In the rows, 128 means zero.
The rows of X fall into 4 groups, which share some directions, and each row is roughly a mix of its group's hidden directions.
X (128 x 10):
[[146  91 118 182 147 135 110 125 153 165]
 [ 95 166  98 114 153 119 115 181 128 136]
 [133 102 109 131 135 138  56 159 126 128]
 [167 182 133  90 135 107 123 151 135 108]
 [155 157 158 149 124 141 153 159  92 166]
 [128  71 140 152 114 111 103  94 126 161]
 [148 135 186 148 141 159 157 156 126 150]
 [136 147 173 118 131 105 139 116 117 191]
 [114  87 140  84  91 140 126  91 140 108]
 [121 133 176 160 102 139 142 122  75 141]
 [141 157 104 130 187 138 166 141 154 135]
 [135 129 155 164 166 141 112 182 149 141]
 [110 127 205 137 116 149 129 113 113 137]
 [109 116 139 115 175 135  73 155 146 113]
 [137 166 152 130 132  87 107  81 114 100]
 [133  97 179  92 119 130 101 137 141  90]
 [169 130  76 120 156 145 103 107 137 157]
 [ 92  77 151 142 132 159 168 126 130 141]
 [ 95  88 149 147 155 147 132 127  82 102]
 [115  91  85 141 157 114 113 106 144 172]
 [125 116 134 157  92 135  72 110  96 105]
 [123 125 124 139  58 114 102 105 157 118]
 [ 77 168 110 175 145 117 117 121 122 135]
 [148 169 127 108  96 134 156 160 173 115]
 [138 156 108 137 131 139 148 180  80 152]
 [113 102  96 181 127  93 129 122 159 150]
 [118 127 110 125 194 143 103 142  88 129]
 [109 126 108 116  88 114  77 152 166 117]
 [156 124 107  95 168 136 115  75 123 147]
 [ 99  99  81 144 104 128 106 159 149  99]
 [115 169 110  99  77 102 105 110 108 133]
 [ 80 135 118  90 106 120 117  79 107 117]
 [139 161 178 123 102 111 142 145 100 167]
 [173 121 128 147 106 111 129 137  75  92]
 [154 169 131  96 160 118 119 181 127 130]
 [ 85 147 153 150 125 121 104 178 116 158]
 [161 144 143  92 124 165 171 165 134 124]
 [121  89 104 132  89 131 102 173  97 136]
 [122  88  87  94  81 130 114 139 110 119]
 [123  70 164 170 156 139 122 131 129 139]
 [131 111 128 136 122 158 147  80 126  69]
 [167 167 124 117 152 104 101  93 118 160]
 [ 74 143 157 112 105 145 121 118  86 151]
 [132 117 144 109  69 121 162 103 161 143]
 [113  88  84  95 168 123 117 137 134 100]
 [136 107 144 184  97 112 158 115 141  95]
 [113 159 169 123  87  91 134 156 122 101]
 [ 93 166  69 122 146 116 114 144 129 146]
 [137 155 150 106 118 123 159  67 100 140]
 [ 87  85  92 135 129 117 127 165 116  98]
 [164 158 116 156 168 127 152 156 146 161]
 [119 182 161  99 127 132 149 134 163  99]
 [ 97 145  75 151 154 109 143 122 141 165]
 [133 187 108 102 120 101 130  92 128 100]
 [175 170 106 103  92 116 145 135 134 151]
 [138  84 150 134 165 134 107 123 182 135]
 [104 164 180 150 111 128 122 113 151  92]
 [145 145 176 171 157 141 146 150 111 152]
 [139  97  92 150 147 157 115  74 121 143]
 [120 133 137 135 137 141  63 115 176 109]
 [130 172 144 151 128 128 132 158  68 111]
 [139 126 178 160 131 149  94 162 104 105]
 [112 144  69 117 167 129 147 103 108 109]
 [123  79 161 164  97 105 126 146 155 137]
 [ 90 155 141 137 156 101  92 159 100 105]
 [146 120  79 157 163 138 130 104 125 170]
 [149 110 107 166 167 117 123 148 171 157]
 [158 128  84  95 178 149 131 126 125 152]
 [131 112 118  97 111 107 172 100 177 142]
 [137  71 122 104  95 112  93 153 144 128]
 [127  73 139  71 143 117 118 124 150 114]
 [123 112 137 152  67 105 115 164 108 108]
 [110 159  81 135 127 116 168 109  92 150]
 [122 169  92 120 170 132 134  89 104 150]
 [129  84 120 109 175 116  84 105 113 132]
 [122 125  76  96  96 158 165 145 122 135]
 [134 123 130 121 100 149 176 159 165  90]
 [130 103  85 128 155 175 129 172 132 118]
 [117 165 153 149 146 152 173 109 106  94]
 [102 138  68 104 103 114 104 148 107 112]
 [135  76 171 150 128 125 129 121 123  80]
 [115 105 124  72  75 153 134 128 115 124]
 [109 113 156 137  67 125 155 141 129 165]
 [112  92 101 142 149 124 129  95  75 103]
 [136 126  97 121 145 114 135 114 110  55]
 [112 108 138 123 110 161 134 160 149 189]
 [168 173 111 158 147 104 144 135 107 158]
 [ 91 115 171 123 148 109 155  94 144  94]
 [172 151 160  86  97 140 117 139 157 136]
 [116 146 190 142 172 145 118 126 141 149]
 [ 98 130 116 124 185 120 121 153 176 134]
 [174 130 157 121  96  95  99 132 158 104]
 [ 89 139 168 134 119  81 127 125 129  85]
 [160 164  88 116  90 117 140 119 160 152]
 [143 139 116 150 168 111 159  96  77 130]
 [154 196 125 123 127 101 137  99 144 143]
 [116 128 101 108 173 133  91 131 180 136]
 [119  86 142 129 128 177 177 105 136 135]
 [115 103  89 102 151 103 158 163 115 160]
 [ 69  82 139 145 144 131 143 138 141 102]
 [147 118  80 130  68 151 121 145 143 130]
 [100 101 152 121 158 110 149  75 156 137]
 [ 98  73  99 126 124 152 162 153 128 109]
 [ 89 107 128 102 143 151 124 164  81 105]
 [135 162 129 108 102  71 107 109 153 106]
 [110  90 183 124  96 105 142 134 115 102]
 [144 106 158 123 151 136 132 101 195 127]
 [106 173 116  83 155 132 142  92 132 105]
 [121 126 112  79 182 149 115 130 149 156]
 [ 70 135 100 156 161 119 133 160 132 142]
 [110  67 128 150 123 140 113 146 104 168]
 [115 152 166 153  85 112 124 144  84 110]
 [ 88  97 145  85 121 158 140 101 123  97]
 [150  85 121 140 115 143 169  90 122  91]
 [173 117 172  88 114 142 109 134 159 134]
 [123  90  93 126 145 132 122  94 164 172]
 [ 80 160 114 152 145 102 169 139 136 149]
 [156 111 130 140 148 105 145  61 134 149]
 [ 94  96 135 108 167 134 157 139 169 102]
 [148 174 122 176 113 144 134 113 167 146]
 [122  96 128  87 120 176 158 144 107  99]
 [124 128 164 109  97 122 117  91 120  71]
 [129 169 167 129  99  82 117 144 108 150]
 [161 105 135  68 139 132  83 120 124 129]
 [172 123 164 126 162 153 163 147 154 140]
 [118  91  75  90 123 100 130 130 140 154]
 [108 155  98 128 112 151 186 154 140 107]
 [107  81 124 159 138 170 145  92 116 113]]

Each list below has three rows that fit no group; the rest each fit one group, if only roughly. Name those rows in the order they come.
- Z801: [129 182 102 141 127 128 165  91 156 140]
- Z820: [ 81 111 155 138 126 144 180 127 158 142]
- Z811: [130 129 132 119 189 141 114 137 174  96]
- Z915: [126 114  69 111 117 122 121 134  75 148]
- Z900: [128 183 115 119 110  67 133 135 125 127]
- Z138: [128 111 144 120 107 172 176 116 132  83]
- Z656: [134 129 107 160 119 105  84 180 113 107]
- Z227: [149 139 105 123 133 129 108 163 110 194]
- Z134: [ 93  94 120 136 175 112 129 144  81 131]
- Z740: [116 161 136 129 104 113 161 104 188 120]
 -> Z820 Z811 Z900
- Z802: [129 146  85  74 151 151  98 118 114 118]
- Z759: [123 155 107 139 131 109  88 182 104 101]
- Z840: [103 118 119 145 174 137 127  95  93 172]
- Z424: [104 124 123 112 170 133 126 189 140  97]
- Z250: [122 130 100 150 146 118 177 167 117 169]
- Z977: [145 147 129 123 107 109 185  91 161 113]
- Z28: [101 117 143 147 142 112 124 161 105  65]
- Z838: [124  83 121  78 116 116 153 150 128  89]
- Z720: [126 143 181 101 109  94 112 118  88 113]
- Z478: [ 99 200 113 111 144 125 145 134 145 123]
 -> Z977 Z838 Z720
- Z870: [105 152 150 111 177 168 145 114 104 152]
- Z429: [122  99 192 156 119 116 143 136 161 121]
- Z472: [ 77 154 118  84 114 121 127 156  96 137]
- Z162: [137 102  93 160 185 135 150 147 144 135]
- Z748: [153 177 163 102 126 159 115 111 123  94]
- Z445: [168  81 133 114  93 118 128 125 162  98]
- Z154: [173  86 146 162 129 149 103 155 137 147]
- Z159: [ 75 122 159 148 130 109 119 179 113 124]
- Z552: [123 154  75 148 101 120 133 159 120  86]
- Z958: [143 112 178 101  98 107  81 122 130 118]
- Z514: [138 164 173 159 102 126 157 149 149 101]
 -> Z472 Z552 Z958
- Z682: [ 95  99 129 110 105  98  80 152 147 151]
- Z583: [143  76 128  81 137 116 150 128 165 143]
- Z242: [134 141 150 195  90 132 149 122 111 135]
- Z952: [149  99 129 153 157 105 110 119 188 115]
- Z835: [ 89 101 101  78 117 155 140 116 146 151]
- Z239: [140  87 181 116 135 137 134 150  91 103]
- Z901: [129 104 157 122 155 120 121 156 170  77]
- Z747: [117  88  70 121 140 110 140 138 160 104]
- Z418: [165 160 113 183 113 151 110 112 116 143]
- Z329: [ 99 118 112 135 138 158 106 138  73  89]
- Z361: [ 90 155 141 141  91 128 172 126 167 142]
- Z927: [105 162  83 159 124 132  79 138 113 129]
- Z839: [147 121 168 124 103 148 168 102 124 174]
 -> Z682 Z329 Z361
- Z782: [111 184 127 163 151 130 137 110 139 170]
- Z488: [105 106 114 139 171  88  94 125 101 102]
- Z53: [156 133 164  66 118 126 138  99 148 127]
- Z615: [150 180 110 157  97 104 147 107 107 110]
- Z428: [135  97 183 123  94 119 155 116 144 161]
- Z447: [147 148 153 142 141 154 145  64 109 113]
- Z894: [ 82 116 125 189 151 142 131 146 118 111]
- Z114: [107 162 111 107  77 117 103 114 149  94]
- Z10: [142  78 149 148  96 123 141  80 144 139]
- Z990: [104 106 121 104 112 127 137  82  71 131]
 -> Z53 Z428 Z894
- Z104: [120 195  89 132 110 129 147 138 106 137]
- Z789: [142  64  88 123 105 112 106 127 111 126]
- Z936: [163 160 169 131 147 109 125 128 152 175]
- Z920: [129 106 151 141  83 145 159  77 123 148]
- Z568: [113 145 171 120 144 172 128 137 136 180]
- Z273: [104 112 112 111 130 126 110 128 149  55]
- Z113: [143 133 131 182 133 121 169 177 126 130]
- Z436: [130 156 186 159 108  87 130 128 113 126]
- Z873: [103 115 167 104  78 131 105  98 137 150]
- Z225: [115 125 154 118 185 146 111 114  89  98]
 -> Z936 Z113 Z436
- Z356: [111 153 101 183 151 137 101 106 102 144]
- Z38: [133  96  82 162 158 127  88 140 108 117]
- Z207: [145 141 102 117 132 151 120 202 119 137]
- Z650: [129 144 150 114 187 130 138  96 122  84]
- Z272: [113 147  80 149  87 104 153 139 100 107]
- Z842: [145 100  93 105 187 129 119 161 135 126]
- Z937: [153 127 140 138 129  90 111  71 159 102]
- Z282: [158 169  84 118 134  96 123 134 120  88]
- Z563: [132 123 119 157  75 147 117 151  91 164]
- Z58: [ 90 139 127 139  89 114 125 114 159  74]
- Z829: [110 145 139 158 148 159 178  97 116 157]
- Z899: [143 154  97 125 133  88  83 122 139  86]
- Z996: [124 145 113 145  86  96  86 156 128  93]
 -> Z38 Z842 Z58
- Z648: [124 119 104 143 110  87  98  81  91 130]
- Z702: [122  98 104  93 149 156 138  78 156 117]
- Z717: [169 146 122 122  95 123 122  76 128 167]
- Z630: [149 158 141  99 131  95 127  80 152  95]
- Z670: [113  75 107  84 127 127 114 124 159 156]
- Z319: [119 161 163 126 151  84 105 169 112 137]
- Z251: [119 148 141  72 112 114 177 113 140 109]
- Z459: [114 124  78 165 118  80 127 128 127  97]
- Z983: [131 170 118 147 137 107 176 130 103 170]
- Z580: [ 96 131 142 121  94 103 107 131 190 117]
 -> Z702 Z670 Z983
- Z486: [ 82 119 160 144 133 153 155 179 126 128]
- Z106: [114  94 129 174  91  97 112 132  92 118]
- Z871: [178 161 120  91 129 133 134 102 145  91]
- Z941: [155 130 100 132 132 172 164 179 135 137]
- Z309: [169  82 124 155  83 132 120 108 131 148]
- Z173: [120 118 115  91 118 142 198 110 142 124]
- Z677: [ 75  97  99 125 155 142 101 136 160 137]
- Z184: [154  83 168 164  91 129 118 140 142 125]
- Z326: [156 157  98 128 115 110 110 170 161  92]
- Z8: [104  94 131 114 163 115 150  91 133  81]
- Z6: [160 142 158 179 144 102 132 109 108 161]
- Z625: [126 109  83 119 129 119  71 119 167 136]
- Z701: [121 116 126 118 170 127 149  78 151  85]
 -> Z941 Z173 Z8
- Z76: [147 150 155 131  80 136 112 120 106 180]
- Z806: [135 137 118 158 115  86  89 103  85 108]
- Z92: [118 128  97 141 112 105  79 160 151 167]
- Z89: [ 95 124  81 115 143 169 130 149 143  92]
- Z792: [109 198 112 116 123 128 169 123 136 124]
- Z741: [159 138  67 118 124 144 101 143 154 103]
- Z289: [161 139 113 107 134 147 165 154 114  74]
- Z819: [164 132 152 154  85 105  98 126 161 151]
- Z686: [161 142 144  88 132 157  91 166 110 148]
- Z756: [152  75 146 149 129 120 135 117  85  94]
- Z823: [136  83 168 131 140 157 145 131 153 170]
- Z17: [110 130 180 146 148 157 126 157 163 100]
- Z882: [150 150 134 112 150 161 144 177 104 165]
- Z785: [127 155 129 154 121 141 171 118  81 169]
- Z193: [ 95 146  73 138 130 115  93  91 140 128]
 -> Z89 Z686 Z785
- Z727: [126 109 132 167 102 157 126 134  82 170]
- Z493: [102  85 157 141 165 151 153  90 125 127]
- Z764: [151  92 121 133  76 161 116  93 134 110]
- Z77: [125 138 138  77 160 133 106 145 107  80]
- Z767: [113  96 106 114 119 137 144 159 102  69]
- Z131: [108  67 154 129 107 146 168 116 118 136]
- Z132: [124 155 122 151 150 185 155 126 105 162]
- Z917: [ 90 120 170 123 106  87 146 153 153 148]
- Z999: [142 114 116  96  88 151 165 150 169 139]
- Z45: [154 137 128 135 106 139 119 119 107 202]
- Z914: [110 117 159 127 140 150 164 170 151  85]
- Z124: [129 166 189 102 128 159 126 153 124 130]
- Z582: [ 91 145  91 125 114 107  95 115 119 177]
 -> Z764 Z131 Z132
